A single turn carries every row of the set below to another of its rows. Some are shown first; where does it send the rows asked next?
Q_434: [ -7.3   3.0 -23.6  25.8  -7.7  -7.7  42.2  -4.7 -23.3  -9.9   1.9  -9.0
  -9.3   0.0  -5.5 -16.0 -18.0  -6.3]
Q_418: [  4.8  -3.4 -22.8  41.0  28.2 -19.9 -24.5 -11.0 -26.1 -19.9 -11.4 -10.5
  -9.2  25.7  -5.9  -6.7  -7.6   8.2]
Q_683: [ 16.3  -5.3 -19.1  23.7   2.9  -7.8  -8.8  -2.4 -28.7   4.5 -23.6  -2.4
   1.4 -19.4   4.5 -26.8   6.2   5.8]
Q_183: [ -4.0  -4.9 -23.3  30.9  -6.5 -15.7  37.2  -3.9 -15.1 -21.3   9.9  -1.6
  -8.7  -5.9  -5.5 -14.8  -6.7   8.7]
Q_160: [-15.5 -10.0 -28.0  17.2   4.3 -11.3  14.8 -15.8 -12.7  -8.8  24.2   3.7
   1.1   1.4   2.2 -19.6   9.1  -9.6]
Q_764: [ -2.2   5.3  -4.2  42.6   6.3 -22.8   1.6 -18.3 -27.4 -19.7   2.3 -21.7
  -6.8  27.2  -0.7 -21.3  11.1  22.3]
Q_335: [ -4.1   1.6 -20.0  26.9  16.7  -8.9 -35.0  -6.5 -30.7 -17.2 -11.4  -7.6
  -7.3  24.6   0.9 -14.8 -21.2   6.1]
Q_714: [ -5.9  -1.4 -23.4  27.2  18.1 -11.0  -5.0  -8.0 -21.8  -1.0 -36.3  -5.1
  -4.0 -18.0   4.8 -12.4  11.3 -21.1]
Q_733: [ 16.1  -1.8 -21.5  26.3  10.6  -6.5  -0.3  -8.5 -35.1   7.1 -32.4  -4.3
  -0.9  -8.1   0.1 -16.4   9.4 -14.6]
Q_512: [ -5.6   5.1 -34.0  37.5   2.4 -31.9 -13.8 -11.6 -27.2 -34.1  -1.2 -13.2
 -18.5  28.5  -5.4  -4.1  12.1  -3.9]
Q_846: [-17.8  -5.2 -23.7  22.9  -6.1  -9.9  25.6  -4.4 -14.3 -33.7   7.7  10.1
  -8.8  -4.7  -0.8  -8.2  -3.6  -3.2]
Q_873: [-14.6  -2.2 -28.7  18.1   3.8  -9.6  25.4 -15.7 -17.2   7.1  18.3 -10.2
   0.6   3.0   0.7 -24.8  -3.0 -15.2]
Q_876: [ -8.7  -8.2 -28.6  23.2   5.8 -15.4  24.1 -15.9 -12.9   0.4  23.6  -5.8
   1.3   0.6  -1.0 -23.2   5.8  -4.9]
Q_900: [-16.7  18.0 -31.9  28.6 -11.1 -24.8 -10.4  -0.9 -27.9  -6.9  -3.9 -36.0
 -18.0  14.8   1.8 -29.4 -21.9   5.8]
Q_879: [-24.2   6.1  -3.0  27.6   0.7 -14.1 -17.5 -14.1 -24.2 -32.2   1.7  -8.9
  -6.9  22.2   9.1 -20.7   6.8  15.1]
Q_540: [-37.8  18.2  -4.8  25.8   4.2 -10.0  -7.7 -14.9 -26.9 -17.6 -10.9 -23.7
 -10.6  24.2   9.7 -21.0  -7.5  -5.9]
Q_952: [ -2.2 -10.7 -26.4  25.3 -13.8  -5.1 -13.2  -4.8 -42.8 -18.8 -30.7   2.6
 -15.1 -17.5   3.4 -14.2  -3.0  -7.0]
Q_297: [-15.6  16.8  -6.1  40.8  10.3 -19.0  11.3 -18.9 -29.9  -4.5  -9.9 -36.8
 -10.3  28.7   0.4 -21.9  -3.7   2.6]
Q_613: [ -4.8   3.2 -24.2  45.9  32.4 -24.9 -15.5  -9.5 -19.0  -7.7 -16.6 -27.4
 -11.9  17.2  -4.6 -12.7 -17.9   7.8]
Q_388: [-21.6   2.8 -24.0  17.6  -8.2  -2.4  30.6  -5.1 -22.2 -22.2  -0.5   2.7
 -10.2   1.0  -0.9  -9.4 -15.4 -18.3]
Q_321: [ -5.5  -4.3 -21.2  24.0  11.1 -12.6 -14.0  -2.1 -15.4  -3.4 -27.7  -2.4
  -2.0 -29.5   8.7 -23.0   7.6  -1.0]
Q_617: [ -9.5  -3.4 -27.5  30.9  -9.1 -10.2  -2.1  -3.4 -36.8  -4.3 -36.6 -15.6
 -17.4 -25.3   2.9 -20.0 -14.4  -8.1]
Q_727: [ -8.8  13.0 -30.4  19.5 -15.0 -14.9 -21.7  -5.6 -40.6 -22.7  -1.8 -13.5
 -15.6  30.7   0.7 -17.3  -9.7  -6.4]
Q_182: [  2.0  -8.6 -30.0  45.3   1.3 -22.3   8.0  -7.6 -31.9  -6.7 -34.9 -18.6
 -18.3 -24.2  -3.6 -13.2   0.0  -2.3]
Q_16: [ 10.0 -15.4 -28.4  39.8  -3.4 -17.6  -3.0  -9.4 -37.5 -21.1 -29.1  -0.2
 -16.2 -16.8  -3.3  -7.5  10.7  -1.6]
Q_892: [-21.7  -3.9 -28.4  11.9   2.1  -5.5  15.7 -15.3 -16.7  -2.9  19.0  -0.2
   1.0   3.9   3.7 -21.4  -0.5 -19.5]
Q_973: [-13.7   7.6 -22.0  31.7  21.1 -13.3 -26.3  -4.4 -24.0  -5.5 -16.8 -24.4
 -10.2  15.4   1.6 -20.6 -31.5   5.2]
Q_105: [-13.1  10.1 -35.7  46.1   6.4 -41.5  -3.0  -7.1 -14.7 -17.9  -3.2 -35.7
 -20.8  11.8  -4.2 -16.4  -1.1   8.0]

Q_512 -> Q_727
Q_764 -> Q_879
And these:
Q_434 -> Q_183
Q_418 -> Q_335
Q_160 -> Q_892
Q_714 -> Q_733
Q_182 -> Q_16

